In the data rows, 128 means zero.
Here are some numbered points:
244  81 155 155  53 166 173 122 132 173 159  90 159 206  94 112 116  96 121 133 104 121 152  78 0
205 104 124 167  18 107 136 130 146 165 119 102 172 163  83 128 100 116 103 121 120 103 164  75 1
 82 104 156 108  80 217 170 116 113 138 146 134 129 255 137  99 146 118 136 137 200 122 103  84 2
182 148 136 156 171 109 133 141 127 108  98 159 113  56  61 126  76 122 100 100  91 115 175 196 3
196  84 114 146  27 133 205 123 134 125 114 126 131 205  70 110 121  90 109 137 165  99 166 156 4
155  58 157 149 152 159  94 143 146 145 104 114 111  49  88 164 121  74  93 143  75 119 132  55 5
103  94 114 131 103 126 133 104 112 103 124 185 121  70  97 118  85 105 145 131 109 135 132 255 6
 47  92 107 111  50 113  92 153 115 121 128 100 136  70 245 147 174 170 173  92 146 160  93  60 7
221  59  87 131 126 138 129 106 127 145 147 169 133  99  59 139  69  87 109 119  90 110 202 116 8
112 135 144 133 247  70 176 119 137 123  99 183 109  86 103 135 119 128 115 102 116 125 149 175 9
116  77 103 103  14 178 124 124 129 142 126  69 148 238 157 133 125 116 147 122 175 102 127  46 10
 91  80 105 131   8 149 113 121 168 112 148  88 151 113 139 138 144  89 191 185 171 113 103 102 11
 70 250 185 124 181 114 100 127 124 123 116 238 109 107 204 126 136 136 133 117 107 166  89 109 12
 92 144 146 118 242  99 125 140 132 130 122  84 116  83 106 133 156 159 120 123 101 160 101 227 13
Which two points above are nearest to each new point? Their numbers follow each, nearest first.
188 110 117 118  79 164 126 122 110 138 184 105 148 182 255 106 135 120 208 130 191 124  98  80 10 2
 68 159 205 101 184 101 111 138 127 111 114  97 120  92 207 117 180 203 143  97 118 174 100 230 13 12
145  68 146 153  58 135 222 120 150 128 111 152 149 239  62 115 119  92  97 151 144 102 172  81 4 0
190  95 123 131  16 147 154 130 155 163 106  89 137 156  60 145 141 107 100 164 117 105 146  61 1 0
211  61 100 131 182 119 140 127 141 113 113 190 133  76  67 139 109  97 102 134  94 108 182 126 8 3
 69  87 100 176  87  91 180 115 159 152 121 146 139 212  87  94  97  64 106 152 172  84 190 167 4 1
184  82 137 128  69 203 144 125 124 144 127 229 115 167  73 138  81  94 101 149 105 119 178  64 8 0
 77  89  96 150 104  53 207 132 165 128 110 118 160 110  79 120 120 114 112 166 160  94 164 219 6 4
213 100 112 131 168  99 137 134 129 108 116  91 138  55  71 132 100 125 109 105  94 120 131 222 3 6
228  89 158 144 130  69 163 127 134 151 117  79 187 109  84 122 101 118  97 104  92  88 187  66 1 8
 69  69 101 117 210 139 129 125 138 105  99 214 117  84  66 157 125  93 105 141 109 117 162 113 9 5
 50 128  93 110  40 196 128 131 112 116 143 220 102 224 166 109 119 111 109 189 189 112 119  76 2 10
 77  96  73 106 109  60  55 165 169 110 127  69 145  41  62 158 167 166 134 106 101 164 103 139 13 7
247 101 114 152 140  97 154 141 138 141 113  90 121  66  92 138 125 107 114 140  83 113 168 183 3 8
255 146  94 118 184 104 119 131 127 111 104 102 130  60  66 150 141 168 109 126 112 155 145 179 3 13
 81 100 130 106  64 230 170 113 114 133 150 150 123 255 141 109 143 110 133 156 202 123 109  77 2 10
 42 136 129 103  40 158 134 123 118  97 120 239  97 141 192 111  91 100 103 156 173 110 125 161 6 2
115 161 111 131 236  99 173 111 131 116  97  85 138  93 118 117 150 161 125 123 104 138 128 233 13 9
 78  81  94 120  35  90  74 148 154 130 126  83 147  86 207 147 179 165 177 128 121 149  74  64 7 11
246 100 136 135  68 189 148 126 114 178 154 101 137 255 143 119 141 109 125 152 163 122 102  76 0 10
 92 107 175 104  45 224 167 114 121 151 123 185 112 255 125 112 126 102 111 168 157 113 106  73 2 10
240 107 109 178 147  96 133 124 137 165 166  87 139  77  93 124 102 114 110 168  71  94 172 115 8 3
135 163  94 139 193  76 132 123 121 123  94  81 127  80 106 132 134 161 113 100 125 140 137 255 13 3
 53 120  95 140  36 177  96 125 121 144 160 191 102 145 159 111  92  83 143 204 139 110 123 176 11 6
 79 178 150 120 255 101 102 129 110 128 133 150 103 102 104 140 138 134 120 120 109 139 123  77 9 13
 79 154  65 145  52  56  76 149 158 143 136  75 143  79 148 136  82 146  82 165 167 108 138  96 11 1
 86  97 108 122  37 101  82 153 135 128 138  93 157  81 241 139 159 164 179 130 107 157  78  72 7 11
 52 230 162  98 188 100  87 148 113 117 105 103 101  73 161 138 167 182 113 113 104 178  80 199 13 12
